The rows of R fall into 3 groups, which share some directions, and each row is roughly a mix of its group's hidden directions.
R, 99 rows:
[[ 34   9   4   3  -3  25  -6   9  17   0]
 [ 28  -1 -11  22  25   6  -8   6  13   3]
 [ 25  -7   4   7  -4 -12 -10  34   9   8]
 [-16  -1   7 -35 -12   2  -1 -16 -16   8]
 [ 21  12 -27 -16   5   6  19  -9  -2 -12]
 [ 10   6  -7  21 -10   9  -2  20   5  32]
 [-27  13   5 -14  20   3  -3  -6  -4  26]
 [ 22  -7 -11  17 -17  -2  10   8   7 -28]
 [-21  -2 -11  -1  17 -13   9  29  11  15]
 [  1  23  10  13  20   8  22   6   2 -21]
 [  6 -21 -21  -9 -16  -5  -4 -24 -19  -2]
 [ 28  -8 -15 -12   1   9 -28   2  14  -3]
 [-11  -7   4  -3  22  14 -13  16  18  25]
 [ 13  -3 -26 -28  -1   8  -4 -16 -10 -13]
 [ 31 -14   5  11  12 -18 -21   6  -2  -4]
 [ -7  -9  27 -27   3 -10  -9  -6  14 -16]
 [ -4  21  18  16  14   1  26  18   5  -2]
 [ 19 -18 -24  -8 -20   5 -11 -15 -11   8]
 [ -2 -10   9 -14 -25   3 -21   1   5  28]
 [ 25   2 -21  22  18   2  -2  10  11 -13]
 [-10  22  22  10  13   1  24  18   6  -4]
 [ -8 -27  13  -4 -10   3 -34   3  -1   3]
 [-40  13   5  -6   3   5   5 -14  -7  13]
 [ -5 -13  26   4  11   5 -16  -4  12  29]
 [-21  17  23   7   0 -17 -17   0 -16  11]
 [-21   5  13   2 -16   1  13  15  -1  31]
 [  3   5  34  -3 -23  13 -10  -5   7  12]
 [  2 -23   9   2 -18 -19 -31   2   3   1]
 [ 35 -17  -7   1  -8  -2  -8   2   3 -24]
 [ -1  27  -8   2  16  19  28  -2 -10  -3]
 [  3 -22 -32 -21  -3  -9  -9  -7  -8  -1]
 [ 12   6  18 -13  -4  15 -14  18  27   9]
 [-28   9  13 -16   6   1   0 -12 -10  26]
 [  4 -22 -26  -2  -4  -7  -8 -25 -16 -10]
 [-32   6  -2   1  -2   5  -4 -31 -13  -4]
 [ 34 -13 -16  12  14  -5  -8  15   0  -3]
 [ 16 -16  12  30   4   3 -14  14  16   2]
 [ 20  -6 -26 -14  -6   9  -2 -19 -14 -16]
 [ 32 -15  -3  17  13  -9 -21   4   0  -5]
 [ 27  -6 -12  22  21   3 -12   8  14  -5]
 [ -7 -20  19  -1 -13 -20 -30  -3  -2   3]
 [-35   5  16   2   8   0  -6  -6  -1  25]
 [  3  24 -26  -5   3   7  29  -2  -2  -5]
 [  2   4  35   0   7 -21 -14  13  -7  11]
 [ -2  10  36 -11   1 -26  -4   4  -4   6]
 [ -4 -17  32  10  -5  -1 -19  -4   5  20]
 [-15   3 -17  -6   1  14  11 -33 -10 -15]
 [ 32   3  -6   8  25  -2   9   4  21  -1]
 [-12  10   5   0   9  -4  21  32  13  17]
 [ 27  -4 -11  16  21  16 -10  -7  10  14]
 [ 33 -18 -15  10  14 -10 -14   3  -1  -7]
 [ -1  -3 -33   8  -4  29  11  -4   6  -8]
 [-33  -4   1  16   1  19 -16 -11   0  12]
 [-12   4 -16   4  30 -14  16  19   3 -10]
 [-22  19 -22   0 -13  18  19   6   3   6]
 [ 24  16 -11  -5   8  18   8  -8  -4 -27]
 [  4  -6  18  10   2 -12 -20  27   9  21]
 [ 24 -13  10  -9   0 -32 -12  12  -4  -1]
 [-19  26 -11   3  18   2  23   7   6  12]
 [ 15 -12  35  16  -1  -9  -4   4  13  11]
 [-35   0  21   7  -4  -1  -6   1  -2  22]
 [-31  -8  19  -7 -19   0 -14   4 -13   9]
 [ -5  20 -20  13   6  26  17   5  14   5]
 [ 21  -3  -4  -2   5   7 -19 -24  -1 -29]
 [-13 -23  14  -5   2 -19 -26 -14  -5   6]
 [  9  -1  29  -6   5 -29 -12  14  -2  11]
 [-13   6  10 -27 -18  -8   7 -18 -22   0]
 [  7 -15 -28  -5  -4  -3  -4 -25 -19 -13]
 [ 16  17  -1   8  -3   6  13  34  14   9]
 [  1  -4  28 -26  -4   2 -15   4  22  -3]
 [ 25   0  12  -1   0  -8   4  35  11   8]
 [  8   0 -12   3 -22 -11   2 -14 -18 -31]
 [ 14 -27   4  12   8   1 -29   1  16  -3]
 [-24  19  29 -12  -8  -6   9   6  -1  12]
 [ 17  -7 -10 -21  10   0 -17 -13   4 -29]
 [ 18 -14   3  28   8   3 -13  18  18  -1]
 [ 29 -20 -16  -2   3   2  -1 -15   1 -23]
 [ 12  -7  -5  -9  28  -7  -8   8  20 -25]
 [-26  11  29  -1   3  -4   6  17  12  12]
 [ 27 -18   0 -15   1 -29  -6   5  -2  -8]
 [-18  15  25  12  19  -6  15  14   9  -7]
 [  6  13  37   1 -17  16   0   3  10  10]
 [ -3 -27 -13 -12   1 -14 -14 -24  -6 -16]
 [ 11  -5 -10  32  15   7  -7  19  18  -2]
 [-35  12   3 -14   5   6  17   0  -3  18]
 [  3   2   5  20  -9   3 -15  32  14  17]
 [-33   3   5  -9   3   5   3 -29 -12   0]
 [-22  18  27   7  14  -3  11  14   9  -2]
 [ 22 -10  -9  -1   8  -1 -18 -21   0 -28]
 [-19  -1  16  -3  12  11  -5  18  12  30]
 [-15  17 -28 -21   4   1  14 -12 -11  -9]
 [-28  17 -14  -4 -13  19  20   1   4   5]
 [ -1   0  25 -10   6 -32 -14 -14 -11   0]
 [-34  12  10  -4 -19  -4  12  -9 -15   8]
 [ 17 -17   9  29   6   1 -17  14  15   0]
 [-10   3  32   5  -9  -1  -3  15  16  23]
 [ 32  -4   7 -16   6 -26   6   1  -3 -13]
 [ 35  -9 -13  16  16   7 -14  -4   6  -3]
 [-23  13  27  12  12  -9  20   2  -1  -9]]
One row of each group comes first, with its name. Which group is each row after those in?
[-31  24  -5  -2   7   2  21   6  -1  13] => F
[-38  10   3  -5   5  11   7 -18  -8  10] => W
[-9 20 23 11 16  2  7 24 17  2] => E

[ 15  -6  13 -25   7 -19  11 -17 -12 -16] => W
[-13  -5  31 -26   3  -7  -1  -2  14 -13] => E
[ -7 -11   7 -12 -20  -7 -21   9   6  30] => E
[ 26   0  12   9 -10  15 -16 -24  -1 -15] => E
[ 19 -22  11 -12 -18  -6 -18 -14 -10 -13] => F
[-36 -11  10   6   3 -23   8  -8  -9   3] => E
[-14 -21  20  20  -1  -7 -26   1   8   5] => F
[  2 -23  -4 -10  11 -13 -22 -18   6 -23] => E
